Each path below is one point turned by a fixed rotation once a step. After each direction that follows a path, write how fast that rotation turns it, in deg/step (0 if it stays still).
Each turn is a multiple of 5 degrees from 10 to 175, or 0.
Each row of a path follows its step; steps can be skipped.
Rotation 1:
step 14: [ -1   5  13 -21  27   2  12  -3  10  31 -23 -19   2   4  -7  23  15  14
 -16  13   2  -1  -3  -8 -17  16  -1  19   1  -1  -1  -8  -4 -11   1  -9
  10   8   8   4  -5  -2  -6   6  -4 -16  -5   8]
step 15: [  0 -17   0   3  -4 -19  25  -8  -1  -2   9   2  -9  22  13  13   0 -14
  -7  15  -5   1 -19   0 -10  -7   8  -1  15 -23  -2  14  21  -2 -17   6
  19   5   0 -12 -18   4   1 -17  17  12   5   4]
step 16: [  8  34  -5  -3   8   0   7   9   8 -12  -9  29 -14   4 -12   8 -14  -4
  14  -6 -10   9  -2   3   0   5 -10   4  -1  -1  -7  -2   0  -6 -15   2
  23 -10 -20  -4   2  -6  29   4  -7 -14  23  -6]
step 22: [  2   2  -5 -10   5 -12   8   5  10  -9 -20  -4   1  20  -4   3  11 -17
   0  28   9 -10  -1 -33   9   9  12   0  10   9  21  -5 -19   5  -7   1
   5   6   0   5 -13  -3  23   6   1 -27  -3  -1]
step 30: [ 11  -6   9 -18   6   1  17   2  16 -14 -20  16   1   7 -31  10  14  -7
   6  14   1 -21  -8   7   0  -6 -14  -2  -4  17   4  -9  11  -5   2   5
   9   7  12  15   0  31  -3  12  -7  -7  -6 -12]
step 34: [ -1 -14  12  25   4   8   4   3 -11  -3   0  -8  22  23  -4  -4   6  13
  -1   9   7   4  11  12  14 -30   1  -2   6  15  -1  -6  11  -5 -10   3
   2  13 -17 -25  -1 -20  11 -20   7  -4  -1  16]
step 35: [ 11 -12 -16  16  -1   4 -15  14   9  -9 -27  -7 -12   8  -5   8  -1  18
   8  11  14  10  17  11   3   7   4 -11 -16 -12 -12  12  -8  -2   9   0
  26  -9  -9  10  -2 -17   1  22  13   2  -3 -17]
step 37: [  7   1  -3  11  17  -7   9  -9   4  13  24  -7  -5   3  14  38 -10  18
   0  15  -3  -7   6   0   7 -12 -23   7  19  12   4  -9   2   3 -15   9
   5 -17   8  14  -9  11  -5  -5  13   2  -1 -15]
Speeds:
[-4 -4  4  2 -3  1 -4  5  6 -5  0  2  0 -9  6  2  5  1  4  4  3 -5  0  2
  1 -1  2  3  6 -2 -1  0 -3 -3 -2 -6  2  3  6 -3  7 -1  1  3  1 -4  4 -1]
80
[-6 -3  8  1  0 -1  1  4  2  0  8  0 -4  3  6 -2 -2  4  2  4  0 -5  3  2
 -5  4  0 -4 -4 -3 -1  5 -1  6  8  3  2 -9 -1  2 -3  0 -1 -1  0  4  1  3]
175
[ 1 -3 -3  5  0 -8  3  2 -2  1 10  3 -2  0 -3  7  4  1 -1  1 -5  2 -7 -5
 -5  2  3  7  1  2 -1  2 -2  2 -2 -2 -2  1 -4  4  3 -3 -1  4 -5  1  6  0]
65
[-4  3  3 -2  6  3  0  4 -2  0  1  1  1 -7 -3  5 -7 -8  7  2  3  1 -4  1
 -4 -3 -5  2 -9  6 -1 -1  1  1  1  5 -2  3  5  3  3 -2  1  1 -4  2  0  3]
110
[  4  -2  -8   2   0   4  -1   0   0  -1   5  -2   1  -3   3   4  -3  -3
   4   5   2  -1  -3   5   2  -1   2  -5  -2  -1   2   6   1 -12  -1   0
   1  -4  -5  -1  -4  -1  -9  -6  -1   3   4  -2]
130
[ 2 -6 -3 -3 -3  1  4  1  0 -3  2 -2 -4  2  1 -3 -2  3  3 -4 -7  2  2  2
  1  1  0  4 -1  2  7  1 -5 -2  3  6  9 10  7  3  1  0  0  0  2  6  3 -3]
145
[  4   2   1  -1 -12  -1   4   4   5  -2  -1  -5   1  -5  -2  -3  -3  -5
  -4   2  -3  -2   3  -1  -2  -1   1  -2   6   8   0  -1   2   0   5   3
  -6  -3  -1   0   2   6  -1   2  -6   3   3  -2]
35
Rotation 2:
step 1: [ 10  10  -2  -3   7  26 -10  -7 -29 -10  -9  14 -23  -6   5  -6   2   0
 -10  -6 -23  24   6  21 -21  19  -6 -21  21   9  30  -1   5  -5 -13  -2
   4 -13   1  22   9 -10   4 -12 -10  10   8  -3]
step 12: [  2  26  26  13 -32   6 -10 -15   7  -8  -9  -6  22 -26  17   3   6  -5
  -5 -10 -15 -10  -8  -7  -1  -6 -17  15   0  28   0  -2 -19   8  13  -9
 -18   4   2  -8  -9   9 -15  -1 -11   8 -24   5]
step 13: [  2  -5  30  -9  -3  -4  -4  -9 -28  32  21  -5  18  -5  21 -20  24  -4
   6  12  12  25  22  -6   6   4 -12  -6  -1   4   3   1  10  -6 -25  -8
  -8  -3 -12  -7   7  -7   0  26  -7  -2   5   0]
step 16: [-22  -1  -1 -18 -12   0  -3  21  12 -10 -21   4  -2  10 -12  14  -9 -21
  10 -21  18  19  -2   8  -2 -18   0  -6   5 -35 -11 -11   9  19   2   6
  -2   1  -8  -6 -15  22  34   0   0  -8   2  -5]
step 20: [  5  21  14  11  -7  -1 -10   0  -9 -27   8  10   5  -2 -20 -10 -24  19
   9  14 -10   4   7 -13  -4  -5 -18   3   8  14  -4   3 -14   8   6  -4
 -27 -28   9  10  -8  -4  -9 -17 -17  12 -19  27]
step 21: [ 18   7  -2   4  -5 -21  -2  -9 -15  13  -7  21  -1 -16  34  -1  -4 -10
  -6   8   1  20  11   9  -4   0   2   4  21   8  23   3  -6 -12 -19   3
 -28  -2 -19 -17  23 -12 -18  -1 -16 -17   8   4]
step 24: [  6   6  11  12 -27   3   7   3  -5  10 -15  -7   2  -3 -14  12  19 -12
  14 -11   9 -13 -15  16 -31 -20  15  13  16  -4  -7   4  13   3   5   0
  12   0 -21  -5 -15  13  35   8  24  14  -1   3]
step 26: [ -5  10 -25  13  22  38   4   1   4   6 -16   6 -18   1 -17  -3  24   6
 -24   1 -27  -1 -13  -1   7  -4   0  11  -1  -4   0  11 -12 -23  -4   5
  20 -21   9  -1  -6   3  13 -13  18   7   8   6]
Speeds:
[  1   1   0  -1  -6  -1   4  -2   0   1   7  -3   2   2  -2   1  -4   2
  -1  -4   6  -2  -5  -1   3   0   1  -7   4   3   3  -7   3  -4  -5  -1
   0 -10  -1  -9   1   3  -3   0   1  -4  -1  -3]
45
[  2   8  -5  -5  -3   6  -2  -1   0   1   4   1  -2   0 -12   0   2   1
  -4   0   1   3  -1   2  -3  -2  -7   7   3   1  -2  -1   5   0   1  -4
  -4   4   0   3  -4   7   2  -2   1  -4  -4   1]
175
[ 4 -2 -5 -1 10 -5  0  0 -3  5  1  0  0 -1  2 -9 -1 -3 -5  1  1 -6 -3  4
 -4  7 -2 -5 -3  3 -2  1  3  3 -3 -5 -8 -1 -5  0 -3  2  0  5  0  1  2 -4]
175
[  1  -1   6  -1   0   5  -7  -6   2   2   6  -4   2   4   2   0  -2  -3
   0  -6   0  -5  -4   2  -3  -2   5   3  -1  -1   4   0   0   2   6   2
  -2   2  -1   4   4   0   5   2  -2  -1  -6 -10]
60
[ 6 -6 -2  8 -1  4 -6  3 -5 -2  0  4 -1 -4  3  4  5  0 -9  2  2 -1 -1  1
  1  3 -1  1 -1  3  6  0  4  2  0  6  7  2 -2 -5 -1  5  1  0  1  1 -7  2]
160
[ 2  6  2  4  5  2  7  0  3  1  3 -1 -2  1 -1  3 -2 -1 -2 -6 -5  2  3  2
 -8  0  1 -1 -4 -1 -2 -7  2  5 -4  6  6  0 -2  2 -1  5 -2 -4 -1  5  6 -2]
45
[ 1 -3 -2  1 -4  2  0  8  4 -2  0 -2  3  0 -5 -8  0 -5  0 -2  1 -3 -4 -4
  1  2 -3  1 -7  2 -1 -1  4 -5 -2  4  0  4 -3  2  8 -6 -2 -9  5  1  3 -1]
90
[  8  -2   2   4  -3   3  -2  -1   1   7   0  -2   1  -1   2  -2  -3  -3
   3   3   4   3  -3  -1  -2  -5   0   1  -1  -1  -6  -6   0  -3   0   6
  -1   5   1  -4 -11  -5   1   6   3  -2   4   2]
40
Rotation 3:
step 8: [  4 -13  27  -4   7 -11   9   1  26   3  -8 -30 -17  -2  -5   3  -3   6
  -4 -20   6   3 -10   2  -6  -6   9   5  -5   0  18 -30 -13  -6 -17  -8
  21  -3   2  22  -8  14  -2  12 -26 -14  20  -5]
step 13: [ 31  11  -6   0 -20   4   8  12  20   8 -15 -27  -9 -17  -4  -8  20   5
  -5 -10  18  -8  -9  -6 -17  -2   1   5 -13   2  -8 -18 -22  -2   3  10
  -2  -8   7  11 -28  17   9   1 -14 -19  10 -14]
step 16: [  5  -3   6 -28 -10  -1   0   3  -4   4  11 -32 -26   0  26   4  -2  -1
   0   3   5 -10  -2 -19 -15 -18 -10   6  19  12  -7 -17 -21  -1 -26  -9
   5   0  -1  11  -6  14 -17  22  -1  -8  17  13]
step 18: [ 17 -11  24   0 -25   2   4  -4  31   3   1 -25  -4   7  -8 -12  11   3
 -24 -15  21  -7 -11  -4  19   2   3  13 -15  -9  14  -2  -2  -6  -2 -11
  27 -11  -3  19  -6   8  -2  10 -18 -17  -4  -8]
step 20: [ 21 -28  15   9   2  20  -4   5  -3   1 -12  -3  -5  23 -15 -18  14 -17
 -20  -3  -5   6 -14 -19 -20  -7   4 -19   4 -11  -6 -23 -24   4   4 -14
 -10   4  -6  -4 -15   1   8  22   6  -1   3  12]
step 22: [ 11 -13   0  -4  -1  -1 -13  -2  19 -14   3 -29  -2  14  22  -2   8  -2
   4  35  18  -6   0 -12   0 -10 -29  -7 -23 -13 -18   4 -10   1 -17  -3
   3   3  18  22 -10   1  13   7  10   4  -6  16]
step 29: [ 18  18   3  -6   0   0  -7   5  19   1  -6 -32  -7  -1   7 -12  -1  -1
   8   4   0 -11 -10 -18   6  -2  -9  -7   1  18  17 -37 -26  -6  -5   6
   3  -6  10   7 -11  21  15  21 -15 -17   7 -20]
step 33: [  9 -39  18 -15   3  -4  11  -9  -1  10  -7 -21  -8  -8  -7  -5  24 -19
 -27  14  -2  -5 -21  -8  -2 -12 -12   5  -8  -3 -15  -5 -29  22   2  -3
   1  -7  22   7  -4   3  -1   3  -5   7   7  -4]
Speeds:
[-2  7  2 -1 -3 -5 -5 -6  2  1  3 -3  1  0 -1  3  8 -2 -2 10  1 -7  0 -2
  3  4  2  6  2 -2  1 -2 -2  2 -2  0  4  0 -6 -4 -1  1  5 -4  0 -1 -3 -6]
65
[ -7   6  -4  -6  -5   0   4   0   1  -1  -2   3   2   4  -3   4   0   2
   4  -5   0  -5   3  -6   2  -3   3   0   1   5  -3   1  -1  -2  -5   0
   1   2   1   6  -3   1  -3   6 -10  -1   4  -5]
140
[ 0 -3 -4 -1  5  5 -1  1  2 -4  4  0 -1  2  6  3  3 -6 -2 -1 -3  3  3 -1
 -4 -2  6  3 -8  5 -4 -9  2  6  0  3  2  1 -6  2  5  4 -5 -4 -3  1  0  0]
100
[ -1   0  -1  -4   7  -4   0   0   1  -3   0   1  -6   0   3  -7   1   5
   0  -4  -3  -3   1 -11  -6   2  -3  -6   2  -3   1   0  -3   1   3   3
  -4  -4  -5   2  -2  -4   0  -7  -2  -1  -4  -3]
115
[ 7  4 -2  5 -2  5 -5  0  6  0 -4  4  6  5 -1 -2  1  0  4  1  0  1  5  2
  3 -1 -4 -8  3  0 -6 -5  2  2  1 -1 -7 -3 -2  0 -4  5  2 -1  1 -2  0 -5]
45
[ 3 -6 -3 -1  2  3  3 -7  4 -4 -6 -3  1 -4 -1  2 -3  5  0 -2  3 -1 -8  3
  2  8 -4  4 -5 -3 -1  0  3  2 -2  5 -2 -4  2 -1  4  1  1  2 -5  0  3 -9]
70
[ 0  1 -8  0 -3 -9 -1  7  1  2  0 -4  4  4  3 -6  2 -2 -1 -4 -2  0 -5  1
 12 -3 -3  2 -2  0  3 -1 -1  4 -4  4 -1 -6  2 -2  1 -1 -2 -3 -2  0  0  3]
65
[-5  0 -6  6 -3 -5 -3  0  0 -1  1 -2 -5 -6  3 -4 -6 -1  0  4  1  0  3  1
 -4 -2 -4  0  5  5  6 -3  5 -2 -5  3  2  1  0  3  2  6 -2  3  3 -8  1 -5]
140
Rotation 4:
step 1: [ 20  -1 -10  25  -9 -22  -3   5  30   4  15 -12  10 -16  12 -13  14  -6
  13 -12   7   7  28  -6   3   6  -9  -2  10  -4 -15  -2  21   4  -1  10
 -11 -16   1  11   2 -10  -3 -10  -5 -11   0  -9]
step 2: [-25  -7  -6   3   0 -30  -3  17   1  -6 -20 -21  12 -24  -6   4  -5  -9
   7   5   3   9  28   8  22  11  -7  -6   2   5 -14  17 -10  -4   1   9
   0  -9  16  -4 -18 -11   5   5   1   5  -8  13]
step 5: [ -8 -15 -12  -8 -16 -18 -17  13   6 -11  -3  -5  12   1  -7  -2  22  -4
  19 -13 -11   2   2 -20 -15  18 -14 -27  -2   0   4   2  -3   6 -27   6
  17   6   0  -6 -17   3  -3 -12  16   6 -11  14]
step 8: [ 14   2 -13   4   7  14 -17   1 -15   1   4   9  -3 -17   2 -34  14  21
   2 -17 -10  -5   9 -17  -7  -9  10 -16 -10  14  -5  -8  -6  16  -3   9
  12  -2 -12   3   8  -4  -6  -8  24  10 -25  -1]
step 21: [ -7  11  -5  -3  -1 -11   9  -2   8 -11  29 -14   4 -11  12 -23  16   9
   2   3  -7  26  11 -19   7  -9 -14 -11   0  10 -12   0  -5  15 -28   4
 -17  -9  -5  12 -11 -23  -1  -9  10   8  -5   6]
step 22: [ -9 -18   1   5  -3 -18   3  35   1  -1  13  -4   8  -8  -5 -11  -6 -12
  22  -1  10 -17  27 -18  -1   8  19  -8   0   4  -6   0   2  11 -20  21
  18 -10  -2   5 -16  -6  -1  -2  18   1 -13   3]
step 25: [ -8  15   4 -14   0  -7  -6   3  -4   7  -9   4  10   3   9 -15   6  17
  23 -11  -5  -8   5  16  -9  -2   4 -31 -11  19  10  -4  -9   5   6   2
  15  -7   8  -6 -11  -8  -6 -17  32  17 -18  16]
step 30: [ -4  13 -15  -7  -1   2  -3 -11  15 -24 -16   3  20  -8   5   2   5  11
   2 -19  -2  -1  10  11 -19   0   1 -33  -7  17  11   0   3   6  -6  17
   8 -16  -6   7 -17  -8   2   9  -6  15 -25  17]
Speeds:
[ 8 -2 -4  1 -8 -1  5 -3 -2 -1 -1  2  4 -1  0  0 -1  7 -6  7  6  1 -5  3
 -1  0 -5 -5  1 -6 -4 -4 -2 -2 -4  3  4 -5  1 -3 -4 -2  1 -3  2  1 -1 -6]
160
[ 4  3  3  4  0 -6  1  2 -4 -1 -1  1 -6 -3 -2 -7 -4 -4 -1  2  3 -6 -1  2
 -9 -2  1 -3  5  3  4 -1  1  0 -2 -9  3 -3  5  1 -2  4 -1  6  2  0 -5  3]
130
[-9 -6  1 -3 -2 -1 -1  0 -3 -2 -2  3  0 -4 -4  3 -1  3  5  2 -4 -6 -6  1
 -6  8  1 -2 -4  2  2  3  5 -4  0  3 -2 -9 -2 -3  6 -1 -1 -3  1  1 -4 -2]
145
[ -2   0  -3   1   0   1  -6  -2  -1   1  -2   6  -4   7  -3  -1   2  -1
   3   4   3  -1   1   3   0   5  -6   2   2  -2  -4 -10   1   2   2   0
  -1   5  -7  -1   2  -9  -3   7   2   2  -4   4]
35
[ 2 -5 -6  1  0 -5 -1  0  2 -5  4  6 -4  6 -4  2 -2 -2 -7  0  0  4  2  0
  1  1  1  2  0  2  2  3  4  2  7  0 -2 -8  7  2 -2 -7  0 -2 -6 -4  3  3]
20
[ 1  4 -8  3 -1 -1  4  1 -1  3 -7  0  6 -2  0 -2 -4 -1 -2  6  1 -1 -1 -2
 -1 10  3  4  4  0 -2  5 -5  1  3 -3 -4  4 -1  1  5  2  3 -5  0 -4  1  8]
85
[ 8 -1  5  1  3  6 -2  5  1  4  4  4 -1 -5  2 -4 -2  1  2  2  6 -4  4  3
  6  9  4 -3 -7  0  0 -4  1 -5  7  1  3  1  3  3  1  0  2 -2 -2  2  1  0]
155
Rotation 5:
step 8: [  9   8  -8  -4  -6  -5 -17   5  -4  -5 -18  -3   4 -15  -6  -8  33   1
  -2   9  -6  -4   2  -6  10   7   3 -19  -8  16   1  13 -13   2   4   0
 -21  -8 -18 -12  10  14 -11  15  -1  30 -18  22]
step 17: [ 17   9 -21   6   5 -27 -10  -8   0   0  -2   6  -7 -21 -17  -6  12 -21
  -8  18  18  -8 -15 -14   6  -4   0  -5  13  -6   5 -21   2   6  27  -2
   7   8  17 -13  11  -9   2 -17   1   8   8  -3]
step 18: [ -9   7   8  -5  27 -10   1 -14  -8  -7   3  -3  18 -18   9  -6  20  21
  13 -23 -17  -4  -4   6  21  -2  14  10  -8  15  -8   4 -14   7  -6  -1
 -13 -24  -1   2  -4  15   3   4 -10 -12 -24   4]
step 24: [-14  -1  -3  16  -7   3  -3   0   5 -12  26   5   2   3   6 -19  33  -9
   9   0   8  -8 -21   7  29   8  -7  -4   7  -8   9 -19 -12  10  19   2
   8  10   0 -24  -5   5  -4 -20  -4  12   3  -6]
step 25: [ 16  13 -17 -28  13  -6   7  -7 -14  -1  -7 -13   8 -24  12   4   0  -9
   6  -1  -7   8  10 -13  -7 -11  -1  11  16  -4 -11  11 -16  11  10 -13
 -12 -25  12   0  19   6   1   1  -5  -9 -26   0]
step 27: [  4  10  -9   6  -2  -5  -5  21  12  -5   9 -13  -1 -18 -12  16  14   6
  19   5 -12  -7  -2  -4  -1  -6   7  22  26 -12   3  -7 -13   6  32   3
 -14  -7   2  18  24  -5  12  -2  15  -5  -8  -3]
step 29: [ -1   8 -19  30  -1 -13 -21   2   1 -17   9   8   0  -7 -13   2  13 -24
  17  -7 -12   7  -4   0  18  22  -1  12   6 -10   3  -9   5  10  19  -5
  -4  12  16  13  -1  19   5   6  -6  -1   0 -24]
step 32: [ -3   5  -5  -3  -6  -8  18  -1   2   3   3  -8  12 -24  -2   5  16 -19
  17   3  10   9   7  -8 -19  -3  -7  14  32  17   0 -19  -4  12  22 -24
   9   3 -15  -9  11 -15  17  -2  -7  -1  -6   5]
Speeds:
[-5 -4  3  8  2 -3  6  0  4 -9  0  1  1 -5 -5  1  8  3  1  0 -1 -4 -1  2
 -3 -3  2  2 -2 -2 -3  1  3  7  0  5 -4 -1  1 -1 -3 -6 -5  0  1 -1  4  4]
120
[-1  3 -2 -3  1 -4  7  6 -2 -1  3  2  5  4  0 -5 -3  1  2 -2  3  7  2 -2
 -5  1 -2 -1  0  4  0 -2 -4  4  0  7  3 -1  3  3  0 -7  5 10  1 -2 -4  2]
160
[ 0  6 -2  2 -1 -8  3  2 -2  0  2  4 -9 -3  5 -1  0 -6 -5 -1 -6 -6  2  3
 -3 -3 -3 -6 -7  0 -5  0  1  0  1 -2  1 -4  0 -3  0  1 -1  4  5  1 -2 -6]
85
[ 3  3  0  3  2  3 -1 -6 -1 -5 -3 -1  2 12  2 -3  4  2 -4  3 -5  1  2  5
 -2  1  6  3 -6  2  4 -5  2  1 -2 -1  3 -3 -3  0  5 -1 -6  4 -4 -1 -4 -1]
145
[ 3  3 -8  1  1  3  0  5  2  0 -1 -8 -4  2 -4  4 -2  0  2 -5 -3  2  1 -4
  6  4 -2  2  2  6  3  5  4  3  1  2 -6 -6  4  3 -1  1 -9  2  3  2 -1 -2]
170
[-1  7  0 -5  0 -2 -4  2  5  2  2 -3 -4 -2 -3 -3  2  0 -1  3  6  4  4  3
  0 -3 -5 -7 -3 -4  4 -7  3  4 -7  7  1  3  1 -1 -4  3 -6 -4 -2 -3  2  1]
155
